128 stands for zero in the data rows.
Here are some points:
[103 129  92 101 107 139 132 128 139 122 161 129 183 139]
[ 96 146  83  95 132 140 132 124 135 118 134 141 149 136]
[148 133 189 193 165 114 124 137 104 148 117  85  34 138]
[116 118 114 137 129 144 131 134 118 129 144 141 137 136]
[104 145  58 190 151 210 138 150 126 153 189 219 168 140]
[166 130 190 185 154  89 125 148 129 135 111  70  46 115]
[182 114 239  94 133  32 143 119 136 113  49  20  41 104]
[103 120  67  75 110 160 112 133 150 141 151 176 181 141]
[116 100  93  47  87 154 119 125 148 105 130 133 197 113]
[169 126 206 104 120 103 134 130 115 126  70  71 102 111]
[165 112 188  71  99  55 130 132 129 120  73  68 101 120]
[112 158  99 239 178 223 147 160 123 176 195 220 112 164]
[133 170 125 252 171 198 134 161 121 149 171 194  97 159]
[127 107 145  37  80  69 124  94 133  93  73  74 146  91]
[173 140 235 184 179  62 142 137  94 127  93  44  22 118]
[186 155 251 248 185  85 126 149  79 145  99  72   0 117]
[ 70  99  36  52  80 158 121 100 165 116 141 175 225 125]
[135 132 142 118 114 128 141 136 128 147 110 123 131 117]
[129 141 111 176 154 139 129 138 113 139 157 136 108 136]
[124 125 162 231 190 152 142 166 103 176 160 145  70 139]
[101  96  86  37  73 127 118 113 152  89 113 146 207 103]
[109 107  70  33  72 134 121 104 166  99 125 146 202 128]
[108 182 147 255 232 199 147 182  78 206 208 171  60 155]
[136 131 129 113 123 128 130 129 125 128 139 119 141 133]
[ 99 118  60  42  87 132 107 113 153 102 130 165 225 149]
[ 96 165  82 248 202 229 125 167  90 175 211 225 131 154]
[ 96  99  68  12  60 139 123  97 163  83 119 137 222 131]
[118 148 152 240 176 160 143 158 101 168 169 162  79 155]
[110 104  58  93 108 166 128 123 153 138 146 185 183 128]
[109 164 105 255 215 214 137 179  94 200 208 196  76 166]
[100 124  72  84  96 178 118 116 135 125 148 166 196 142]
[186 153 255 255 213  56 153 142  88 158 101  54   0 123]
[154 135 187 214 161 112 138 153 101 136 143 102  43 143]
[135 128 145 146 146 103 124 132 111 139 131 105 102 128]
[131 131 111 114 109 129 108 116 145 133 145 146 153 132]
[159 125 178 144 137  88 143 129 113 138  79  78  94 119]
[109 100  40  55  96 179 115 122 149 101 146 168 218 129]
[129 104 134  18  92  89 124 105 155 108  85  91 182 101]
[163 152 191 240 195 120 148 149  95 160 139 130  31 130]
[109 131  98 132 107 153 123 125 150 124 137 173 162 152]
[186 177 254 255 234  97 156 161  92 171 116  92   0 125]
[118 134 125 173 143 154 122 154 120 140 143 148 103 159]
[192 180 255 255 228  80 143 160  82 182 120  70   0 138]
[145 113 137  97  93 113 112 119 125 108 116 102 143 107]
[160 151 211 225 183  90 128 151 117 160 104  89  25 140]
[135 146 149 245 187 151 130 140 101 175 157 163  63 142]
[ 98 131  68 111 107 163 110 129 134 128 151 149 163 141]
[133  96 121  18  78  92 101 106 161  90  86  96 186 115]
[147  88 157  30  72  59 118 106 142  93  70  53 136 106]
[162 123 164  69 109  67 139 119 156 101  79  66 129  88]
[167 150 206 173 167  94 144 133 113 145 112  79  37 133]
[129 115 130  30  82  79 123 102 155 104  97  86 158 125]
[126 135 151  92 127 119 127 130 117 114 127 118 127 121]
[119 173 142 255 199 178 129 177  90 191 189 171  88 156]
[ 94 106  48  72  82 172 126 117 154  96 139 170 220 127]
[ 97  88  71   0  41  77 114  67 163  61  85  99 218 108]
[155 140 165 149 138  77 134 128 113 134 106  86  81 116]
[ 83 127  82  60  67 138 129 114 147  86 121 138 197 139]
[ 90 104  62 120 108 165 126 130 158 127 143 181 185 151]
[124 100 108  82  78 110 128 125 150 115 111 126 162 124]
[158 186 213 255 223 145 145 174  69 203 173 138  16 142]
[172 121 197 106 117  71 132 121 129 110  64  62  95 111]
[145 142 153 149 129 121 137 145 113 127 126 115  93 131]
[138  98 170   0  67  41 117 106 141  76  65  44 152  97]
[157 145 178 209 183 129 129 138  94 159 133 105  63 135]
[119 172 119 255 204 204 141 170  89 175 203 186  76 151]
[149 146 144 182 143 132 141 144 120 138 134 119  89 128]
[152 117 149 122 137 110 125 123 130 105 105 108  89 130]
[141 121 175  75  98  69 116 121 132 112  72  53 113 102]
[186 158 255 255 207  77 160 155  91 152 101  55   0 133]
[129  85 100   0  66  80 115  88 171  55  76  99 213  87]
[111  92 111   0  23  90 113  95 163  53  75  88 208 109]
[161 154 214 199 178 122 149 142  84 151 135  95  52 130]
[115  91  91   0  46 113 135  92 168  73  90 121 213  95]
[116  78  92   0  31  71 125  65 177  51  61  60 231 110]
[133  79  87   0  43  77 119  77 183  52  67 110 224 103]
[ 96 126  75  76  95 165 114 117 153 129 167 155 197 144]
[205 136 255 230 172  40 137 130  99 141  84  39   0 125]
[152 123 164  91 126  62 122 115 131 108  79  82  99 108]
[153 168 209 255 236 152 161 164  73 174 144 117   0 160]
[ 92 112  45  67  87 174 116 127 145 126 154 171 207 132]
[ 67 143  39 212 176 238 116 156 108 159 220 249 177 156]
[140 110 111  93  94 112 123 112 139 115 113  97 161 108]
[137 149 134 225 180 158 128 156 112 165 157 162  79 132]
[106  85  74   0  11 113 122  78 174  56  81 114 255  94]
[ 80  96  51  66  81 156 108 112 158  92 157 189 232 150]
[109 174  93 255 203 225 139 157  98 182 209 210  94 161]
[100 110 113  91 114 134 129 128 140  93 133 127 163 124]
[159 140 236 255 221 103 149 146  95 192 105  91   3 133]
[ 95 112  48  41  76 151 132 119 159  97 143 161 224 129]
[129 140 104 104 113 145 131 126 133 130 147 141 139 125]
[154 124 162  63 109  79 130 105 160 107  86  82 139 100]
Then 12 other points, each followed by its number:
[111 104 110   0  48  77 112 101 176  79  69  93 210  95] 0
[138 123 154  88 117  87 127 110 141  98  88  81 115 106] 1
[129 116 132 140 139 122 118 131 117 152 134 123 120 139] 2
[177 157 248 255 231  96 145 163  86 181 121  93   0 143] 3
[167 168 210 213 161 114 135 136  96 152 115  93  28 119] 4
[146 134 140 163 136 101 126 121 116 126 120 114 108 131] 5
[155 131 177  92 114  62 126 110 140 106  92  68 109 102] 6
[ 91 138  77 167 120 184 125 130 126 141 162 166 151 134] 7
[153 154 197 255 206 106 141 146  88 157 128  97   3 128] 8
[170 144 239 209 175  94 126 126  93 146  92  72  26 137] 9
[ 74 144  26 152 116 231 123 145 137 152 213 240 203 155] 10
[ 94 138  65  84  93 168 126 112 151 108 146 161 187 125] 11
Which two of these numbered points are nearest to each point below, looking only along the 2 directions in which the first points spread most? Their numbers follow each, nearest first.
[169 129 166 146 161  96 126 120 146 132  83  86  84 124] > 5 6
[124  87  94   0  33  88 122  95 180  72 101  75 225  93] > 0 1
[173 150 232 205 162  83 143 136 103 152 101  53  20 117] > 9 4
[196 138 230 201 180  69 117 133 109 148  95  57  14 125] > 9 4
[123 182 154 255 241 178 142 175  84 207 194 174  57 157] > 8 4
[148 125 145 156 137 110 145 140 119 127 124 104  92 133] > 5 2
[ 98 122  66  68  98 165 107 116 148 112 155 169 187 129] > 11 7
[189 165 222 255 203  88 140 172  74 170 113  76   0 124] > 3 8
[155 142 199 182 174 111 134 131 111 148 101 100  59 142] > 4 9
[188 177 255 255 209  75 147 166  80 160 106  60   0 136] > 3 8
[202 160 255 199 191  27 132 137  88 145  79  27   0 119] > 9 4
[108 127  99 170 133 173 135 124 114 150 170 174 169 140] > 7 2
[116 122  80 169 155 180 127 154 106 145 172 181 152 127] > 7 2
[131 133 145 151 134 110 125 135 129 136 123 115  95 136] > 5 2
[ 83 116  64  44  96 174 108 106 147 120 137 162 195 127] > 11 7
[128  71  85   0  26  68 119  64 176  57  76  94 221 106] > 0 1
[188 149 209 197 177  85 137 148  98 146 105  62  16 131] > 9 4
[152 133 202 221 182  93 130 126 121 154 122  87  47 111] > 4 9
[ 49 122   6 139 109 225 120 148 147 129 219 220 220 138] > 10 7
[112 136  89 154 151 182 119 143 124 156 173 177 132 142] > 7 2
[ 94 142  97 166 139 165 126 127 125 125 185 179 135 132] > 7 2
[ 94 127  99 168 134 168 134 152 101 157 162 183 130 143] > 7 2
[ 96 119  64  55  67 155 127 103 172 119 142 157 211 127] > 11 7
[119 141  98 221 154 199 135 172 107 154 179 188 131 154] > 7 2
[135 121 124 151 140 130 133 136 133 125 147 150 119 138] > 2 5
[104 121  74  52  94 154 121 107 146  92 122 162 208 136] > 11 7
[120  88  97   0  32  87 122  79 151  76  85  78 208 107] > 0 1
[120 132 128 154 134 153 129 139 114 141 147 137 130 141] > 2 5
[168 154 198 255 238 163 137 165  70 196 179 141  33 157] > 8 3
[119 169 135 255 222 207 133 182  81 195 184 191  46 167] > 8 4
[134 106 133  61 103  96 118 103 137  96  94  89 150 117] > 1 6
[160 146 191 193 181 103 134 143 105 154 120  78  40 117] > 4 9
[104 114  67  86 102 149 123 127 144 111 127 154 191 122] > 11 7
[127 140 128 140 146 128 133 146 127 142 135 134 129 134] > 2 5
[136 111 128  73 102 104 129 107 135 109 102  99 132 110] > 1 6
[173 139 234 194 174  61 143 140  99 138 101  56  25 113] > 9 4
[132 115 132  75 102 102 122 129 147 106 111 100 140 118] > 1 6
[137 139 189 184 164 105 134 155 118 147 122 115 102 129] > 5 2
[134 176 173 255 232 157 139 185  88 189 183 170  26 150] > 8 3
Now 12 new points, numbered from 0 again:
[125 171 126 255 207 223 128 172  99 182 208 190  87 193] 0
[107 120 101 108 107 131 114 121 122 134 128 135 162 114] 1
[130 141 129 171 154 143 119 131 125 136 151 123  96 125] 2
[107 113  76 113 118 168 125 109 142 132 142 169 180 135] 3
[153  98 176  41  86  51 123 112 149  82  50  51 128  94] 4
[132 166 153 214 182 132 150 131 108 161 141 137  82 128] 5
[167 142 182 137 148  74 124 120 117 120  86  79  66 137] 6
[135 156 162 240 199 146 145 143  90 173 148 149  55 147] 7
[ 97 141 101 193 161 175 127 160 119 153 165 183 122 158] 8
[113 118 109 139 141 126 122 129 120 127 128 135 129 120] 9
[ 81 121  80 122 113 176 122 122 156 120 160 173 180 146] 10
[175 129 205 164 171  61 156 129 109 133  78  67  48 139] 11
Which two of these numbered points are nearest to each point below, looking only along the 2 directions in which the first points spread most? Their numbers follow each, nearest first.
[139 168 142 217 159 150 141 162 115 140 153 150  88 138] > 5 2
[118 135 135 138 135 120 132 135 107 134 140 139 141 135] > 9 2
[161 136 186 121 141  92 125 134 105 148  89  81  75  99] > 6 11
[ 73 137  15 125 101 194 120 124 132 139 206 208 221 163] > 10 3
[163 128 184 121 141  71 131 146 134 134  83  72  86 115] > 6 11
[110 144  78 109 114 146 127 121 140 128 144 161 170 125] > 3 10
[158 124 183 145 129  93 124 137 119 143  95  74  94 117] > 6 11
[114 128 104 148 135 139 124 131 128 118 123 153 141 151] > 9 1
[149 142 144 186 173 144 130 140 118 138 156 133 102 132] > 2 5
[ 97 124  90  96 119 158 129 130 152 121 135 167 159 140] > 3 10
[113 117  88  83 110 126 129  90 136 112 132 116 155 124] > 1 3
[118 110 106  77 108 125 130 123 151 115 116 122 163 131] > 1 9
[102 141 100 202 161 180 128 152 116 158 178 186 129 160] > 8 2
[189 145 224 185 171  66 132 152  98 134  89  60  39 103] > 11 6
[102 125 101 107 110 132 122 106 127 135 135 122 155 122] > 1 9
[195 157 255 220 189  64 139 162  86 152 100  50   8 114] > 11 6
[166 130 206 102 131  62 129 124 141 108  90  50  86  97] > 6 11
[138 152 185 244 200 138 133 157  99 172 156 148  54 131] > 7 5
[134 137  95 176 144 184 131 144 135 167 171 170 137 140] > 8 2
[100 136  74 115 124 165 144 129 137 120 134 163 174 124] > 3 10
[146 155 122 157 141 141 127 132 107 143 134 125 110 129] > 2 9
[114 182 133 255 232 207 142 175  69 203 211 199  54 160] > 0 7
[ 89 173  98 255 217 236 133 170  95 191 217 224  87 165] > 0 8
[178 150 220 181 162  66 133 137 102 145  93  47  48 119] > 11 6
[ 90 148  90 210 167 191 118 141 117 168 180 203 118 156] > 8 0
[196 137 220 231 206  85 143 158  90 161  93  75  14 132] > 11 6
[144 125 165 125 128  82 138 122 108 114  93  95 107 108] > 6 9
[127 163 126 255 222 199 123 175  95 175 211 200  63 175] > 0 7
[126 137 119 181 147 156 135 162 114 141 148 152 122 137] > 2 8
[141 147 163 223 179 151 137 133 100 151 153 155  97 140] > 5 7
[150 121 150   0  66  39 118  88 144  78  56  48 134  96] > 4 6
[106  98  58  75 108 160 132 118 155 116 156 169 200 128] > 3 10
[ 99 167  86 255 216 251 144 190 104 172 224 229  96 181] > 0 8
[101 169 100 255 206 236 146 170  92 199 221 234 113 168] > 0 8
[147 141 166 129 130 102 132 135 128 142  91  91 100 127] > 6 9
[101 141 112 212 171 180 126 132 119 145 160 160 132 139] > 8 2
[195 147 229 200 159  64 146 133  82 154 102  69  21 118] > 11 6
[111 139  87 214 173 186 148 151 101 172 205 196 121 154] > 8 0
[127 115 104  53  85 113 117 111 153 101 102 117 165  99] > 1 9
